rotation steps, each row followed by its count of steps:
The counts run from 0 to 463.
|  55 | -13 |  12 |  38 | -18 |  -3 | -13 |  33 |  17 | -23 |  11 |  14 |  19 |  29 |  41 |   1 | -10 |   0 | -11 | -38 |  36 |  26 |  22 |  20 |   0 | -23 |  -9 | -13 | -29 |  20 | -31 |  41 |  -6 |  433
| -23 |  -9 |  10 |   0 |  51 |  16 |  -1 | -14 |  24 |   0 | -36 | -29 | -11 |  -2 |  -9 |  18 |  -7 |  15 |   1 | -14 |   7 |  25 |  49 |   1 |  -7 |  64 | -27 | -40 | -21 |   2 |  26 | -10 |  22 |  97
|   2 |  10 | -28 | -17 | -20 | -15 | -34 |  70 | -38 |  -2 |  -9 |  13 | -10 |  27 |  12 | -31 |  -1 |   3 |  14 |  21 |  27 | -17 | -18 |  53 |  -6 |   4 |   1 |  -8 |  -4 |  24 | -38 |  18 |  32 |  33
|  30 |   2 |  34 |  16 |   4 |  -7 |   8 | -59 |   1 |  21 | -18 | -32 |  31 |  26 |  -4 |  24 | -17 | -23 |  -4 | -38 | -26 |  18 | -26 |   0 |  36 | -27 | -12 | -24 | -18 |  15 |  12 |   8 | -29 |  154
| -22 |  17 | -24 |   6 |  19 |  -8 | -54 |   4 |  15 |  36 |   4 |  17 | -37 |  29 |   0 | -38 | -51 | -17 |  -9 | -40 |   1 |  27 |  14 |   4 |   1 |  13 | -19 | -33 |   0 |  38 |  -2 | -19 | -21 |  109
|  31 |  52 | -28 |  -9 | -42 | -35 | -32 |  28 | -20 |  22 |  -7 |  32 |  48 |  32 |  -8 | -27 | -17 | -37 |  17 |  -2 |  12 | -15 | -29 |  -3 |   1 | -13 | -25 |  -5 | -10 | -12 | -31 |   1 | -16 |  348
|  21 |  -3 | -23 |  20 | -27 |  29 | -13 |  55 | -10 |   9 |   1 | -22 |   6 |  10 |  34 | -19 | -18 | -27 |   8 |  16 |  17 |  18 | -13 |  47 |   2 |   4 |   6 | -19 | -16 |  39 | -44 |   1 |  33 |  29
|  35 |   7 |   6 | -17 | -30 | -46 |   0 |  -5 |  14 |   2 |  15 |   0 | -11 |  21 |  10 | -19 |  -5 |  22 | -25 | -43 |  43 |  34 |  19 |  29 |  36 |  43 |  14 |   7 | -50 | -24 |   7 |  17 |  11 |  136
|  17 |  22 |  23 | -17 |  17 | -33 |  28 |  -5 | -19 | -28 |   5 | -11 |  -9 |   5 | -22 |   6 |  26 |  28 |  14 | -25 |   9 |  21 |  38 | -46 |  26 |  50 | -58 |   0 | -39 | -25 |  11 |  10 | -22 |  367
|   2 |  29 |  46 | -67 | -22 |  -7 | -25 |  -8 | -15 |  -5 |  -3 | -15 |  36 |   2 |  17 |  33 |   4 |   7 |   7 |  19 | -22 |  -1 |  -5 |  31 | -62 | -34 |   6 | -15 | -12 |  14 |  22 |  15 |  -8 |  165
|  46 |  -7 |  12 | -14 |  -6 |  28 | -17 |  51 |  -5 |  19 | -19 | -18 |  50 |  17 |   3 |  16 | -22 | -11 |  24 | -29 |   2 |  24 |   6 | -12 |  -6 |  34 |   4 | -44 |  29 |   6 |  53 | -10 | -24 |  393
|  41 |   5 |  33 |  -8 | -18 |  10 | -20 |   1 |  13 | -31 |  -6 | -41 |  51 |  37 |  15 |  52 | -23 |   6 |   1 | -21 |   5 |  41 |  -8 |  -7 | -17 | -30 | -19 | -16 | -14 |  -4 |  20 |  48 | -18 |  163
| -29 |  33 |  10 | -29 | -23 | -42 |  12 | -73 |  -1 |  15 |   4 |  25 | -25 | -22 |  36 | -17 |  14 |  13 | -35 | -18 |   6 |  12 | -11 |  18 |  13 | -16 |  20 |  28 | -19 | -29 |   5 | -12 |   4 |  143
| -22 |  49 |  16 | -53 |  14 | -35 |  28 |  20 | -26 |  -7 |  -8 |  13 |  33 | -22 |  12 |   1 |  64 |   2 |  13 |  14 |   5 | -35 | -10 | -10 |   4 |  15 | -28 |  12 | -37 | -28 |   4 | -14 |  18 |  360
|  27 | -21 |   8 | -13 |  -5 |  50 |  13 |  31 |  -8 | -12 | -23 | -14 |  54 |   6 |  17 |  37 |  -8 |  -4 |  10 | -15 |  -1 |  13 |  37 | -13 |  -9 |  23 |  10 | -35 |  28 |  -4 |  39 | -14 | -27 |  394
|  19 | -48 | -22 |  40 |  15 |  32 | -14 |  42 | -10 |  -6 | -34 | -21 |  25 |   7 |  10 |  22 | -10 |   7 |  16 |  -5 |  20 | -22 |   8 |  34 |  16 | -19 | -30 | -26 |   3 |  39 | -43 |  21 |  11 |  26
|  32 | -47 | -29 |  69 |  26 |  24 | -25 |  26 |  -1 |  31 | -22 |  -8 |  11 |   9 |   8 | -15 | -17 | -25 |  26 |  -8 |   7 |   2 |  -8 |  27 |  28 |  -8 | -27 | -26 |   8 |  54 | -27 |  -6 |  -8 |  21
|  23 | -25 |  13 |  -2 |  -3 |  -9 |  -6 |  44 |  11 | -44 | -10 | -25 |  29 |  30 | -51 |  24 |   5 |  33 |  29 |  42 |   9 |  -7 |  -6 |  -9 | -12 |  20 | -24 |  -3 | -27 | -17 | -27 |  39 |  28 |  265
| -56 |  39 |   2 | -11 |  29 |  17 |  -2 |  -2 |   9 |  13 |  10 | -14 | -52 | -32 |  45 | -16 |   2 |  -4 |  -2 |   4 |   9 |  45 |  17 |   0 | -26 |  33 |  -2 | -20 | -26 |   1 |  24 | -43 |  25 |  99
|   2 | -37 |   0 |   7 |  -1 |   4 |  -5 |  10 |  40 | -16 |   9 |  18 |  -6 |   3 | -17 |  22 | -42 |  33 |  -6 | -10 |  13 | -24 |  44 |  -1 |   3 | -41 |  22 |  10 |  54 |  26 | -35 |  16 | -33 |  208
| -34 | -11 |  -4 |   5 |  38 |  38 |  34 |   1 |  23 |  -9 | -48 | -32 |  23 | -27 |  35 |  29 |   6 |  19 |   1 |  12 |  13 |  17 |  38 | -16 |   2 |  46 | -15 | -14 | -20 | -28 |  41 | -11 |  38 |  93
|  15 |  56 |  20 | -17 |  16 | -48 |  -4 |  23 | -28 | -15 |  19 | -12 | -15 |   6 |  -9 | -10 |  34 |  14 |  16 | -19 |   3 |  40 |  -1 | -28 |  13 |  39 | -52 |   4 | -44 | -29 |  17 |  20 |  -5 |  366
|  25 |   6 | -24 |   5 | -38 |  57 |   5 |  54 |  -2 | -22 |  29 | -46 | -15 |  24 | -22 |  14 | -28 |   7 |   3 |  -7 |  15 |  35 |  25 |  -6 |  16 |  33 |   1 | -11 |  29 |  23 |   2 |   3 | -14 |  300
|  14 |  43 | -32 |  17 | -29 |  -4 | -10 |  25 | -26 | -31 | -18 | -23 |  19 |  37 |   2 |  12 | -55 |  -2 | -32 |  18 |  -7 |  42 | -12 | -12 |  -9 |  20 | -25 |   8 |  14 |  -9 |  23 |  34 | -27 |  74
| -22 |  41 | -55 | -37 | -36 |  23 | -17 |  59 | -31 | -13 |  31 |  -8 | -30 |  -6 | -21 |  -7 | -20 |  20 |   8 |  15 |  10 |  -4 |   1 |  15 | -19 |   9 |   4 |   5 |  58 |  16 |   3 | -10 |  -5 |  303
| -27 |  39 | -37 | -15 | -15 |  15 |  18 | -18 |   7 | -23 | -55 | -11 |  45 |  -9 |   8 |  21 | -36 |   4 | -43 |  48 | -14 | -10 |   6 | -23 |  -1 |  13 |  -5 |   9 |  41 | -33 |  22 |   5 | -18 |  80
| -22 |  20 |  21 | -46 | -29 | -23 |  -3 | -29 |  33 | -11 |  -2 |  23 |  19 |   0 |   7 |  -4 | -15 |  17 |  -7 |  38 | -21 |  23 |   6 |  -8 | -69 |  -1 |  41 |   0 |  -5 | -17 |  33 |   5 |   2 |  174
| -27 |  32 | -56 | -23 | -52 |  40 |   3 |  24 |   6 | -19 |  10 |  -1 | -10 | -30 |  -1 | -10 | -27 |  25 | -18 |  25 |  11 | -11 |  11 |  17 | -14 |  13 |  21 |  25 |  48 | -10 |  -6 | -33 |   4 |  307
|  19 | -34 | -22 |   8 |  34 |  19 | -10 | -25 |  -6 |  18 | -30 | -37 |  15 | -34 | -28 |   7 |  29 |   6 |  31 | -24 |  22 | -14 |  16 |  26 |  44 |  39 | -52 |  -3 |  -7 | -20 | -11 | -32 |   5 |  323
| -25 |  16 |  10 | -56 | -15 | -18 |  24 |  21 | -15 | -21 |   3 | -13 |   0 |  -4 | -21 | -21 |  32 |  19 |  22 |  78 | -26 | -17 |  -5 |  12 | -41 |  19 |   9 |  -1 | -30 |   5 | -23 |   4 |  37 |  267
|  32 |  -4 |  16 |  38 |   2 |   1 | -25 |  42 |  10 |  18 |  21 |  18 |  -2 |  12 |  46 | -11 |  -1 | -26 |  20 | -48 |  38 |  30 | -10 |  16 |   2 | -54 |  -8 | -24 | -26 |  23 | -20 |  11 |   3 |  428
|  30 | -27 |  63 |  37 |  41 | -31 |  19 | -14 |  -5 | -17 | -13 | -34 |   0 |  -6 |  -7 |  27 |  33 |  29 |   6 | -16 |   1 |  27 |  -6 |  -8 |  31 |  -8 | -26 |  16 | -29 |  -8 |  28 |  36 | -15 |  460
|  33 |  39 | -18 |  -4 | -11 | -36 |  -6 |  43 |   0 |  -6 |  -4 |   0 |  67 |  31 | -10 | -11 |   4 | -22 |   7 |  -3 |  28 | -33 | -36 | -30 |  38 |   7 | -37 |   2 | -27 | -51 | -11 |  13 |   2 |  353
|  -6 |  63 | -19 |  -5 | -46 |  -3 |  -8 |  25 | -42 | -15 |   8 | -11 | -14 |  19 |  11 | -11 | -47 | -14 | -33 |  31 | -22 |  42 | -23 |  -7 | -18 |  11 |  -5 |  -1 |  14 |  24 |  15 |  12 | -16 |  73
|  32 |   0 |  -5 | -26 |  -4 | -23 | -16 |  18 |  27 |  -6 |  -3 |  -8 |   4 |  15 |  16 |  21 |  -3 |  39 | -24 | -50 |  68 |  10 |  19 |  24 |  43 |  26 |   0 |   8 | -28 | -26 |  -4 |  20 |  29 |  132
| -22 |   0 |  18 | -20 | -20 |  22 |  10 |   8 |  13 |  -1 |  34 |  28 | -34 |  -4 |  12 | -12 | -31 |   1 |  -8 |   4 | -12 |   8 |  43 |  13 | -28 | -33 |  53 | -18 |  39 |  66 | -21 |   4 | -24 |  205
| -30 |  36 |  -1 |  -6 | -12 |  72 |  26 |  44 | -16 | -14 |  29 | -40 | -33 |  -9 |   4 |  -4 |  -7 | -30 |   9 |  22 | -12 |   0 |  -3 |  -9 |   7 | -21 |  17 | -15 |  28 |  36 |  -8 | -21 |   7 |  294
|  17 | -38 |  35 |  13 |  18 |  -1 | -17 |  24 |  30 |  -3 |  15 |   6 | -26 |  28 | -37 |   5 | -29 |  27 |  10 | -29 |   7 |  11 |  50 |  -3 |   4 | -19 |  14 | -20 |  31 |  58 | -19 |  18 | -30 |  203
| -42 |  37 | -22 | -29 |  -9 |   0 | -19 |  -1 | -34 | -20 | -39 |  -4 |  25 |  -8 |   7 |  28 | -39 |  16 | -31 |  46 | -23 | -12 |  -1 |  -9 | -20 |  -8 | -19 |  18 |  46 |   0 |  16 |  13 | -23 |  76
|  17 |  43 |   4 |  26 | -10 | -19 |   0 | -11 | -24 |  -4 |  29 |   5 | -18 |  17 | -11 | -28 | -18 | -13 | -10 | -23 | -23 |  62 |   8 | -43 |   5 |  26 | -26 |  -8 |  -9 |  -1 |  31 | -11 | -49 |  375
|  -7 |  26 |  21 |  15 |  21 |  17 |  26 | -16 | -34 | -41 | -20 | -35 |   2 |   0 |  37 |  51 |  18 |  -3 | -18 |   9 | -11 |  22 |  18 |  -5 |  39 | -17 | -51 |  13 | -17 |  23 | -19 |  32 |  -7 |  62
|  27 |  21 | -49 |  23 | -34 |  -6 |  -3 | -19 |  10 | -22 |  -8 |  21 |  46 |  31 |  -8 |   9 | -28 | -12 |  -9 |   2 |  13 | -11 |  21 | -13 |  14 | -11 | -28 | -10 | -13 | -23 | -58 |  -1 | -16 |  345
|   8 |  -7 |  14 |  -1 |  -5 | -43 | -17 |   6 |  51 |   7 |  -7 |   3 |  33 |  27 | -42 |  -6 | -37 |  33 |   0 |   5 |  11 |  17 |  -7 | -28 | -30 |  16 |   7 |   2 |   1 | -51 |  44 |  31 |   0 |  176
